One vector is turned by the same rotation once a tick. Each row is the vector after some number of ticks, and that number follows the row.
The counts run from 0 to 519.
[149 124  95 166 136 160 104 126  91 128 116 164 146  95 139 127 154  85
 203 107 154  90 129 165 130 152 130 106  73 108  89 129 106 148 128 126
 174 116 181 126 154 146 110 127 123 157 108 106 164 123] | 344
[130 117 161 144 130  98 138 151 126 135 157 119 157 155 102 130 102  91
 171 155 112 144 145 135  51 134 134 101 113 129 112 150 152 141  95 182
 150 157 131 140 108 146 107 138 160 196 131 160 124 134] | 478
[171 122 137 160 113 176 176 175 158 126 115 122 149 142 122 121 107  80
 102 174 111 150 118 152  95 126 141 130  94 133  99 111 139 106 117 160
 137 166 155 118 146  97 125 165 104 112 130 150 151 187] | 154
[114 155 119 112 152  67 174  96 153 143 113 103 144 139 112 116 149 157
  72 107  95 167 119  82  99 125 130 161 154 169 135 116 157  98 122 131
  90 144  93 176 117 131 114  99 133 162 164 134 132 130] | 230
[134 110  93  93 107 153 101 107  89 109 142 111 133  96  58 126 147 107
 182 163 114 184 143 125 129  96 105 141 164 105 118 148 160 125 138 116
 127 103 125 115 137 119 126  77 117 153 126  80 117 115] | 489
[122 144 115 166 149  83 158 107 140 129 138  97 112 141 150 118 156 122
  90  65 135  61  82 165 118 185 136 130 101 136 137  97 129 114 133 156
 133 134 145 158 140 134 166 139 121 112 146 132 174 152] | 380
[111 114 123 141 134 160 106 148 189 108 148 113 151 157 192 132 126 173
 136  95 102 137 146  93 139 148 113 156 132 121  92 117  89  98 142  79
  96 152 136 142 134 128 120 178 106 155 147 158  97 152] | 30
[116 144  80 117 179 164 160 133 148 141  97 151 142  97 147  97 170 131
 141  72 132 131 141 143 132 155 122 111 115 117  74 154 131 132 131  85
 131  85 149 148 165 122  88 105 119 141 153 103 172 136] | 349
[194 149 141 139  89 127 112 146 136  71 126 144 118 110  86 155  90  88
  92 165 156 149 146 155 124  90 136 117  96 101 103 162 106 133 123 143
 162 100 123  91 123 140 119 108  77  88 117 124 120 154] | 302
[107 121 153 147 178  98 101 118 161  92 132 128 101 149 208 140  81 128
  96  91 139 129 117 165 100 131 130 130 121 115 104 137  81 128  88 113
 106 131 109 128 134 106 176 126 101 131 142 189 136 116] | 439
[154 141 112 145 154 121 150 120 135  86 120  79 135 116 111 172 134 121
 165 134 119 130  74 127  52 106 109 138 141 113 137 165 159  98  83 143
 131 106 120 123 122 111 191 127 135  97 117 121 123  95] | 320
[129 131 140 108 123 156 182 163 125 150 149 141 132 130 107  84 169 119
  86 115 116 176 152 121 148 154 149 155 155 178 128  94 162 101 117 162
 109 131 123 151 158  80 105 128 110 148 167 127 149 157] | 393
[ 99  94  81  97 147 119 156 132 178 127  72 142 154 140 150 111  97 135
 152 106  78 169 123 120  61 125 117 169 139 103  98 151 132 104 162 107
 129 152 134 170 140 139 100 135 112 154 109 108 138 164] | 496
[140 159  81 166  79 142 122 109 117 102 108 153 145  96 156 149 179 142
 128 128 118 137 121 114 164  78 112 149 123 120 136 131 109 121 131  97
 150 100 185 140 112 121 111 126 144 119  66  77 100 124] | 183
[114 121  71 128 157 132 150 132 136 144  84 153 147  84 159 104 170 152
 137  84 149 129 135 107 126 132 115 145 120 114  97 160 136 125 158  87
 142  85 175 154 143 134 110 112 125 130 107  46 166 136] | 348
[ 80  77 147 134 135 126 142 124 139 177 105 125  87 155 167  93 105 132
 107 145 128  44 123 110 100  72 110 102 138 122 131 124 156 132 159 145
 128 126 117 121 135 144 157 150 136  89 104  92 103 101] | 130
[165 129 135 139 127 118 119  99 106 152 118 189 100  81 115 117 133 112
 107 143  98 187 175 114 143 108 168 119  93 169 115 113 151 176 147 145
 169 145 132 147 128 128 134 117 116 160 144 117 157  98] | 64
[159 160 121 115  97 117 121 101 113  83 122 151 102 110  66 157 138 108
  97 144 114 170 145 153 162 142 164 166 168 135 123 112 121 104 115 102
 123 119 102 113 136 111 103  89  84 174 139 126 152 149] | 244
[ 69 124 165  98 142 128 117 154 136 156 152 174 119 124 134 126 139 171
 154  98 126 114 180 135 154 118 143 117 136 126 103 118 108 148 159 123
  98  84  85 192 166 152  97 159 121 149 135 168  95 137] | 269
[119  96 183 158 125 151  90 131  95 145 144 133  80 149 145 134 109 132
 135 151  98 136 137 191  97 116 116 119 146 127 152 116 122 132 131 150
 121 153 141 156 143  91 212 138 161  95 135 148 126 103] | 277
[126  99  84 138 139 152  90 115 123  91 123 139 140 102 176 142 160 121
 196  82 155  67 103 141 130 143 119 127 109  97 109 134 105 118 129 132
 161  97 167 114 149 135 133 116 103 126  89  81 131 125] | 343
[156 149 121 148 174 114 141 106  93 119 127 130 141  77  81 144 159 145
 167 132 119 178 128 150  83  84 150 137 115 142 124 144 162 146 149 138
 145 128 117 152 173 128 183 116 119 146 163 105 151  83] | 468
[ 93 113  96 124 120 126 150 143 146 195 110 122 125 139 185  75 145 130
 120 111 119 113 111  91 114 138 102  94 117 123 113 141 137 151 148 145
 124 124 182 164 103 156 101 142 168 126 102 112 147 143] | 353
[137 177 107 142 115 115 192 145 185 139  91 137 155 116 164 133 142 123
 110 132 122 109 120  98 129  96 127 110 111 113  86 155 138 125  95 116
 104  89 129 127 113 163  64 162 117 146  77 147 109 143] | 168
[160 148 110 169 129 171 153 126 127 115 114 106 131 106 113 156 127  70
 160 169 132  89  79 183 127 137 138  94  77 110  96 111 125 131  86 138
 125 133 129  75 127 123 150 147  97 119 144 166 155 122] | 159
[114 107 106 105 154 180 170 105 139 177  90 141 111 125 167 105 150  87
 146 111 105 132 109 113 108 117 103  79 156 144 137 150 158 135  76 138
 135  93 139 126 120 104 110  64 168 129 130 118 130  85] | 351
[140 151  97 152 105 166 141  79 126 184  99 140 104 120 100 119 182  83
 120 142  89 134 104 149 154 117 119  85  96 165 146 101 110 160 161 119
 152 130 144 138 124 138 120 107 175 116 175 135 119 138] | 367
[151 116 167 186 133 168  95 132 105 128 143 145 113 130 184 142 133 139
 161 120 111 146 129 132 122 137 116 145 105 170 151 102 114 122 108 137
 155 162 183 155 141  87 182 167 179 150 113 148 107 101] | 33
[161 152 111 163 115  79 109 107 142  79 118 117 141 100 105 176 100 138
 118 141 115 135 132 141 115 100 148 150  76 116 104 142  97 141 165 103
 142 144 122 134 134 184 129 155  86 129 135 137 139 141] | 465
[151 119 102 155  86 152 118 136 147 101 145  65 176 159 115 154 144 131
 159 165 113 146  87 103 114 132  80 138 132 114 137 134  98  90 111  92
 114 137 162 128 101 135 119 141 156 118 111 136  86 168] | 177
[184 143 103 138 101 155 118 148 129 142 126 118 129 125  88 135 160 120
 120 124 119 157 115 130 122 165 100 143  90 147 164 133 101 115 144 127
 168 135 166 179 134 123 120 104 187  88 141 105 141 181] | 362
[158 148 110 114 102  71 124 107  86 117 139 116 110 100  49 151 162 143
 112 142 111 192 143 128 112  99 138 160 162 128 158 155 159 128 123 130
 131 107 122 161 123 133 147  86 142 129 117  87 139 107] | 81
[138 115 134 139  97 128 119 156 105 102 122 139  80 135 119 118  92 119
 119 135 112 132 166 178  93 168 158 165 138  81 131 147 132 106 138 132
 155 144 170 127 146 112 137 151 104 171  98 109 201 144] | 95
[ 67 103 147 154 154 124  98 123 134 156 130 181 137 119 209 114 125 177
 133 119 130 116 154 131 154 100 139 117 110 141  87 100  92 144 165 127
 113 151 113 157 156 140 127 158 122 160 109 149 104 122] | 433
[110 125 149  98  95 110 118  88  88 128 146 155  97 124  83 122 151  94
 138 138  88 140 161 139 149  92 149  94 168 105 134 131 170 156 117 167
 141 101  95 109 111 139 110 103 110 199 150 144 127  79] | 85
[138 162 145 119 153 122 119 154  90 127 133 122  88 112  86 142 117 134
 137 140 137 161 150 174 114 204 150 160 132 114 138 142 101 114  96 100
 105 121 114 168 148 113 163 127 137 132 140 150 191 124] | 260
[ 69 109  94 163 132 150 142 104 139 175 107 135 140 121 215 105 164 139
 138  92 100 102 108 107 149 120 117  91 115 117  88 109 127 157 143 115
 110 138 177 132 123 141 108 160 140 182 126 137 119 129] | 189
[126  81 103 110 133 144 137 146 154 157  90 152 139 129 127 100 115 138
 159 150  77 182 149 119  79 107 120 160 130 124 126 149 158 116 162 127
 146 170 148 170 155 125  95 139 138 171  93  86 132 143] | 495
[144 158 159 168 143 114 140 140 151 104 115 126 131 155 124 152  93  82
 102 134 184  53 117 182  93 139 132  87  94 128 104 139  88 127  93 151
 143  92 113 113 141 149 120 132 131 101 135 142 117 152] | 137
[151 111 135 139 118  99 153 157 166  98 124 114 138 130 180 143  92 127
 127 141 116  96 123 102  61  79 130 141 106 112 122 159 165 118 112 152
 163 130 144 109 110 147 139 185  93 126  51 102 124 110] | 316
[ 97 139 118 111 150 131 162 144 160 168 121 155 104 141 131 101 161 130
 138  57 119 104 153 155 104 130 118 103 137 110 104 162 135 149 167 118
 126  56 127 172 169 154 102 125 134 120 156 117 134 139] | 513
